These views show one set of named points, seen from different sides, and a view may be mirrored.
A view may leave some points out, and in a few views one point is out of place. Which views, in the order they come, and which point in each? Write no view if none.
Scene 1:
In the rows, 128 means zero.
A:
  Gegi [ 92 150 187 150 142 142  60 107  42  92 149 103]
  tuzab [ 99 148 174 175 141 116  59 129  61 100 157 132]
  Guk [104 151 189 146 141 123  50 105  49  97 153 108]
  ferib [ 98 142 177 160 145 120  60 112  61  93 154 126]
  musag [ 91 144 179 158 141 137  66 110  54  97 151 118]
  Bovot [ 94 160 182 172 148 131  55 135  37  83 155 108]
  rebo [109 156 184 163 144 109  45 124  51  93 158 117]
  Vada [ 93 137 170 171 147 122  68 120  65  89 155 136]
B:
  Mibod [ 83 140 166  71 147 138 137 158 145  99 158 125]
  Guk [ 68 133 143  78 146 127 129 144 142  81 184 116]
  gidu [ 74 138 140  82 138 133 124 146 148  75 179 125]
  binim [ 75 135 167  67 156 134 142 154 141 106 165 117]
  Vada [ 84 138 154  80 143 148 127 158 158  98 147 125]
  Vumik [ 76 139 153  75 150 144 131 152 156  98 162 124]
  ferib [ 78 135 149  81 143 139 127 153 150  91 160 119]
  Gegi [ 65 143 140  75 149 138 128 141 156  81 191 131]
  rebo [ 76 126 152  80 148 134 130 154 144  99 154 106]
  musag [ 76 143 146  78 142 142 126 149 156  83 173 132]
C:
  musag [121 154 130 141 123 141 131 128 124  93 141 127]
  binim [129 134 120 120 120 146 112 120 123  85 128 120]
  rebo [128 145 132 133 113 147 130 128 125  81 136 116]
  Bovot [126 136 110 118 130 138 113 107 131  92 134 142]
  tuzab [120 135 125 125 122 142 123 114 112  89 134 109]
  Vada [119 139 128 129 118 137 141 106 115  85 144 111]
  Vumik [121 141 123 128 123 138 132 110 123  88 141 125]
  Mibod [121 135 122 124 124 142 120 113 114  90 134 113]
D:
  Gegi [111 145 118 116 110 120 130  91 169 143  77 133]
  gidu [123 147 115 120 110 107 134  84 173 137  65 139]
  Mibod [126 138 119 135 120 117 113 107 175 143  37 133]
  binim [129 144 123 130 112 122 104 110 165 148  38 128]
  ferib [128 139 121 120 115 111 127  96 175 135  43 133]
  musag [116 138 116 123 118 114 132  94 178 137  60 136]
  Vada [125 128 122 123 125 114 128 103 183 132  32 131]
  Vumik [121 134 123 121 119 120 123 103 175 139  45 129]
  Bovot [112 140 124 124 114 133 109 113 166 153  59 125]
  tuzab [128 137 118 135 120 114 114 106 177 140  33 134]
  rebo [138 143 126 116 110 111 119  99 169 135  32 128]
E:
  ferib [103 123 155  70 100  93 145 118 153 106 169 143]
  tuzab [102 110 166  83  91  93 147 113 151 108 178 146]
  Mibod [103 111 170  84  93  95 147 115 152 107 178 147]
  Vumik [106 121 165  75 100  94 151 123 157 104 168 151]
  gidu [107 140 160  58 107 105 134 115 152 104 168 136]
  Guk [101 134 162  63 121 108 134 122 148 103 173 135]
  musag [112 136 167  64  98 102 142 117 157 104 165 145]
  rebo [ 94 112 148  77 109  89 147 122 149 106 174 142]
  binim [ 97 106 173  89 109  99 148 124 149 105 182 147]
Views with a point moved: A, C
  A moved: rebo
  C moved: musag
Scene 2:
A:
  bani [110 103 115 139 150 144 149 135]
  tupif [107 106 111 123 160 136 124 132]
  paz [132  98  99 130 130 117 143 156]
  Ruv [116  98 108 136 139  98 127 157]
  Vozu [101  98 109 140 135 128 106 144]
  todet [ 95 107 109 138 137 153 128 138]
  fek [127  91 118 143 155 121 121 158]
  Tud [ 90 113 106 137 130 127 135 156]
B:
  bani [155 145  98 154 134 145 126 123]
  todet [145 129  88 138 129 144 113 128]
  paz [129 150 126 152 148 157 124 148]
  fek [135 160 123 145 150 144 101 120]
  tupif [157 138 110 136 139 125 116 128]
  Zafa [140 143 121 133 144 173 113 127]
  Ruv [138 151 137 129 150 161 112 132]
  Vozu [146 133 121 122 143 174 111 128]
  Tud [147 124 107 133 142 167 114 132]
C:
  fek [179 100 128 156 121 113 157  55]
  Ruv [165 113 146 168 120 118 157  72]
  todet [156 127 114 135 100  88 165  61]
  Tud [153 132 131 145 110  96 152  79]
  bani [177 128 115 155  96  88 156  54]
  tupif [172 123 104 153 100 109 173  67]
  Zafa [161 120 146 157 119 100 152  72]
D:
  Ruv [ 84 137 140 163 166 176 126 155]
  Tud [ 71 125 143 162 144 165 100 141]
  Vozu [ 75 126 147 155 153 160 113 151]
  Zafa [ 83 127 138 159 150 168 119 152]
  fek [ 81 121 133 180 158 195 133 146]
  tupif [ 58 124 133 195 165 177 109 130]
  todet [ 54 118 128 177 137 171 103 126]
  paz [ 92 150 122 170 152 185 114 145]
E:
  tupif [ 91 150 210 137  98 106 123  81]
  todet [102 172 223 118  97 110 119  91]
  fek [ 84 142 198 126  88 142 123  94]
  bani [ 88 166 209 132 103 112 108 104]
  Tud [103 168 228 134  77 121 128 106]
  Zafa [ 92 161 220 137  80 142 133 111]
  Ruv [ 89 150 209 148  80 147 139 100]
  Vozu [ 96 161 232 139  76 134 139 109]
  paz [101 170 192 149  85 145 123 101]
Views with a point moved: A
  A moved: Vozu
